Each row is where one point has got to under a steady rotation. How many ticks took it there?
The counts run from 0 to 429.
[  2 -25  25 -12  14   1   0 -37   9   3   3 -17  -3  26  -1   1   7  -4
 -17  -3  -2 -12   6  -4  -3  -6   0   2  -7  -2 -16   1   3  -2  -3 -10
  11  -7]	85
[  5 -18  22 -16   7  13   1 -22  26  -7  -5 -14   4  16 -17   6  11   8
 -11   3  -7 -16   2  10   0  -1  -3 -27  -2   3   0 -10   7   3  -8  -3
  18  -1]	96
[  2 -10  15  -3   0   6   7   6  19  -4  -7  -7  22  20 -19  -2   0   7
  -8   7 -11 -12   2 -10  -5   8  -1 -40   3  16  10  -7   0  -2   0  -2
   6   6]	108
[  3  -5  24   4  -1   4   4   6  20 -14  -1   8  -3  14 -18   9   2   2
   0  11  -2 -19   5  11 -23   1  -4 -27  -1  -1  15   3   3   3  -8 -12
  31  -5]	39
[ 10 -10  12  -6  -7 -11   8   9   0  23   3  12 -14  30   3   0   8  -2
  -1  -5  12  -3  10 -10 -18   5  -3  -9  -7 -12  -4  21 -12 -18   7 -24
   6  -9]	237
[  5 -21  12   0   2   7   7  -1   5  10 -12  -8   6  31  -1  -8  -6  -9
 -13 -10  -6  -9  14 -29   0   4  -3 -15 -15  -2  -5  12  -4  -3   6 -12
 -19  11]	53
[-11 -21  20 -16 -18  -1   3 -24  -5  19   3 -19  -1  23 -11  -9  12  -8
 -12  10  -6  -7  -9  -3 -10   5  -5  -4  -4 -11   3  12   3  -6   8 -11
   8   8]	307
[ -5 -19  20  -9   2  13   0 -28   6  -2  -8 -22   3  19  -5  -3   1 -19
 -21 -10 -10 -15   7 -12  -3   3  -9   0 -12  -8 -12  12   7   6  -2  -7
  -5  12]	65
[  1 -13  11  -6 -10  -2  10  -4  -4  26  -5 -10   3  31  -3 -12   1  -4
 -12   0  -2  -3   1 -30  -8   7  -6 -10  -6  -1   1  17 -16 -15  15 -17
  -6   6]	382
[  3 -12   1 -17  -7  -1   3  13  12   8  -1 -12   0  11  -5   3   7 -12
 -12 -18   7   0  16  -5  -8  20 -26 -27   1  -5 -19   9   5  -7 -18 -13
 -14   5]	353
[ 10   6  10 -13  -4  -6   6  20  14   1  13   6   0   7 -15   4  15   9
  -1  14   4 -20   4   1 -16   4 -14 -27  14   9  16   0  -2  -9  -5 -15
  29 -11]	301
[  9  12  10 -20  -2   3   0   2   6 -10  14 -15  11  -2  -9  -4  19 -10
 -15   7 -10 -34   2 -13   0  -5 -16  -8  15  12  10  -2   4  -6  -1  -8
  18  -6]	68
[  4  -7  10 -18   9   8   4  -9  25  -8   5 -13   2   4 -18   3  10   8
  -6   7  -3 -22   3   7  -8   2 -24 -26  10   6   1  -6   7   6 -18  -4
  24  -5]	290
[  6  -3  11  11  12 -17   0  25   1 -13   7   8   3  14   7  -4   2 -21
  -7  -3   2 -15  23 -23 -18   2 -14 -12   3   4 -10  14   4  -1 -14 -17
   1  -7]	3
[  7 -20  12 -19  10  14   4 -22  21   6  -7 -15 -10  19  -4   6   4  -1
 -14 -19   4 -10  14   0   3   5 -13 -10 -11  -5 -19   4   0  -1  -9 -10
   1  -3]	84
[  5 -15   5  -9   9   2   5 -11   1   9  -2 -15  -8  19   5 -15   3 -13
 -11  -7  -1 -19  13 -28  -4  -3 -24   9 -13  -8 -15  18   8   4  -7 -13
 -10   3]	267
[ -9 -12  17 -17  -9 -10  -2 -19  -6   9  18 -12 -11  11  -4  -1  17 -15
  -7   8   5 -11  -4   5 -23   3 -18   5   6 -13  -7  14   8  -8 -10 -18
  20  -3]	288
[ 14 -11   6   0  27 -11   5   6   9   4   7  -4   7  22   4  -9   1   2
  -6   1   3 -14  17 -30  -3  -1 -18 -15   9  18 -12   3  -6  -7  -8 -10
   2 -11]	148
[  0 -11  12   5  11   5   9  -3  17  -7  -3  -6   9  18 -21 -10  -1   6
   1  19 -10 -24  -1  -9 -13  -2 -16 -26   3  12  16  -3   8  10  -8  -3
  19   5]	378
[  4  -3  10 -18 -12  20   5 -10  14   7 -13 -18  -4  12  -8   4  -1 -13
 -19 -23  -7  -8   9  -8  -2  15 -17 -17 -11 -12 -10  16  -6  -5   0 -12
 -10   9]	64
[ 13   9  21 -11   7  -4  -1  -2  12 -12  15   0   1   7  -1  12  15  -2
 -10   2   3 -23   9   0 -11  -9  -2 -13  14  11   5   1 -10 -13  -1 -17
  33 -22]	281
[  2  -4  11   0   1 -27  -2  24  -9   1  17   3  11  15   7  -1  11 -17
  -8   2   5  -5  12 -17 -19   6  -8 -14  12   6  -8  10  -3 -18  -7 -15
   5 -10]	419
[ -3 -23  13 -22  -3 -10   0 -20  -7  16  13 -20  -2  21   3 -12  17 -13
 -13   2   3  -9   2 -11  -5   1 -15   7   1  -8 -19  10   9  -7  -6 -12
  -1  -1]	287
[ 11  -1   1 -11  -3  -8   7  22  14  15   2   3  -1  18  -7   6   3   9
  -5  -8   9   0   9  -7 -13  16 -18 -32   8   6  -3   8 -20 -17  -2 -18
   8  -8]	226
[  8 -14  12  -6  15  -1   2 -17   1  17   0 -15  -4  29   7  -8  -1  -8
 -15 -13   3  -9  12 -29  -2   1 -13   5  -8   2 -20  18 -13  -8   3 -17
  -6  -4]	73
[  8  -5  24 -12 -11   6   3 -13   6   6  -1   3 -19  22  -2   6  13  -7
 -10  -5   3 -21  10   0 -10  -8   7   3 -20 -19   3  18   0  -7  11 -23
  14  -8]	249
[ -1   2   7   4 -10  -2   4  29   3  -6  -2   0   4   8  -3   0   0 -25
 -12 -14  -1  -9  15 -15 -20  16 -21 -23  -2  -3  -7  18   0  -4  -9 -16
  -7   8]	265
[  6 -22   3  -2   7  10  12  -3  14  16 -14  -5 -10  28  -6 -12  -5   2
  -2  -5   2 -10  12 -21  -8   4 -22 -16 -18  -7  -6  14   3   4  -4 -14
 -10   9]	247
[  4   0  10 -21  -9  11   6  -1  16  -1   3 -10  -2   5 -23  -3  15   7
  -2  15  -6 -29  -2   3  -8   1 -19 -21   4   2  17  -1  11   3  -4  -6
  23   0]	377
[ -5 -26  19 -16  -1   8  -1 -31  12   7  -4 -26   0  17  -9   2   3  -8
 -17 -10  -5  -2  -1   2  -6  12 -14 -13  -5  -5 -17   5   0   0  -9  -7
   0   7]	152
[ 12 -16  21 -14  17   0   1 -19  17   0   7  -8   5  24  -8  -2  15  14
  -7  14   0 -21   4  -8   2 -12   4 -15   5  13   4 -10   4  -4   0  -7
  22 -14]	29
